A single turn carries every row of the set below to another of its rows. Some are shown first; where does it send the rows asked next?
Mev: [-1.11 -0.97  0.54 -0.81 -1.64 -2.08 -0.21 -2.23  0.75  0.00  2.91 -3.90
 -1.05 -0.27  1.81  1.56  0.42 -1.23 -0.21 -1.14]
komel: [ 2.81 -2.37 -0.91  0.54 -1.50 -2.59 -1.07 -1.80  0.62  4.43  1.38 -1.63
  0.00  0.41 -0.30  1.02 -0.30  0.62  0.76 -0.05]
geka: [-0.60 -0.55 -1.90  0.92  0.26 -0.56  0.14 -3.47 -0.07 -0.60 -3.35 -0.59
  0.33 -2.01  0.14  2.14 -0.36  0.35 -0.46  0.18]
sizaz: [-2.03 -1.88 -2.76 -1.10 -1.03  1.11 -1.01 -3.16  1.34  2.48  1.35 -0.79
  1.11  0.27 -0.78  1.24 -0.04 -0.68 -5.02 -0.16]
Deva: [ 0.41 -2.03 -1.28 -0.30 -1.44  0.10 -1.69 -3.50  0.17  3.72 -0.57 -1.92
 -1.49 -1.01 -3.37 -0.80 -0.85 -1.92 -1.71 -0.64]
tup: [-0.54 -1.00 -0.43 -0.20 -1.80 -0.44 -1.23 -4.14  0.37 -0.38  1.89 -2.30
  1.33 -1.71 -0.12  4.89 -0.25  0.43 -2.86  0.89]
liv: [ 0.46 -2.36 -0.24  1.52 -2.69  1.69 -1.10 -2.53  0.60  0.22 -1.96 -0.13
 -1.42 -1.88 -0.14  1.93 -1.06 -1.15 -2.88  1.20]
magef: [ 0.68 -2.99 -2.23  1.32 -1.32 -0.86 -1.89 -2.85  0.11 -0.64  0.70 -1.26
 -1.11 -1.25  1.47  0.12  3.36  1.13  0.83 -0.91]
roz: [ 0.45 -2.26  0.33 -1.81 -1.55  1.23  0.22 -2.25  1.46  2.03  2.70 -0.89
  2.09  1.42  0.00 -0.46  0.03 -1.66 -0.50 -1.20]
zabaz: [-1.63 -1.79 -3.36 -0.66 -0.80 -0.43 -3.03 -4.04  2.85  3.26 -0.43 -2.27
  1.42 -0.94 -0.75  0.04  0.00  0.76 -0.38  0.02]
vemal: [-0.98 -4.81 -0.43 -1.99 -0.86 -3.41 -2.23 -1.74  0.99  1.45  0.67 -0.58
  1.45 -1.64 -1.39  0.83  0.01  0.17 -2.12  1.04]
Lunu: [-0.57 -2.31 -2.17  0.86 -2.01 -0.35 -0.07 -0.44  0.45  0.33  1.76 -1.25
  1.25 -0.04 -2.10  0.82  1.49  2.28 -1.23 -3.18]
tirib: [ 1.65 -5.72 -0.56  0.02  0.10  0.45 -3.16 -0.49  0.84  2.53  2.46 -1.71
 -0.31 -0.60 -0.42 -0.20 -0.11  0.55 -0.41 -1.12]
sizu: [ 0.90 -0.83  0.19  3.04 -1.16 -1.07 -1.05 -1.33  0.50  0.76  0.47 -1.36
 -2.37  0.51  1.47  2.01  1.36  1.93 -2.18 -0.25]
vogip: [-1.07 -2.34 -1.39 -0.98 -1.26  2.58 -2.28 -2.83 -0.86 -0.40  0.98 -2.29
 -0.96 -2.51 -1.97  2.10  0.04  0.44 -0.17  1.82]
suzam: [-0.43 -3.96  0.14  0.19  0.62 -0.10  0.99 -0.60 -1.19 -0.54  1.24 -1.53
 -2.27 -1.07  1.97  2.28 -0.25 -0.64 -2.05 -1.24]
Zipa: [-0.93 -2.58 -0.52 -0.11  2.33  0.54 -1.64 -1.24  0.60  2.72 -1.32 -1.76
 -0.19 -1.22 -2.38  1.06 -3.00 -0.05 -2.39 -0.85]
zulid: [ 0.78 -0.93 -3.40  1.44 -0.61  1.68 -0.49 -0.97  0.70 -0.37  0.64 -2.26
  0.82 -1.01  2.56  1.81 -1.51 -1.59 -0.20 -1.02]
vege: [ 1.29 -2.78  0.51  0.84  1.33 -1.29 -0.03 -3.03  1.85  2.10  0.23 -0.84
  2.25  0.60  0.98  0.86  0.45  0.82 -1.01 -3.39]
zibez: [ 0.12 -0.51  0.54 -0.51  2.39 -0.05 -3.33 -3.62  0.40 -0.29  0.56 -2.44
 -0.13 -1.40 -0.46  0.35 -0.26 -2.21 -2.19  0.93]

zibez goes to zulid
tup goes to Mev
vogip goes to suzam
Now these:
geka goes to magef
Deva goes to liv

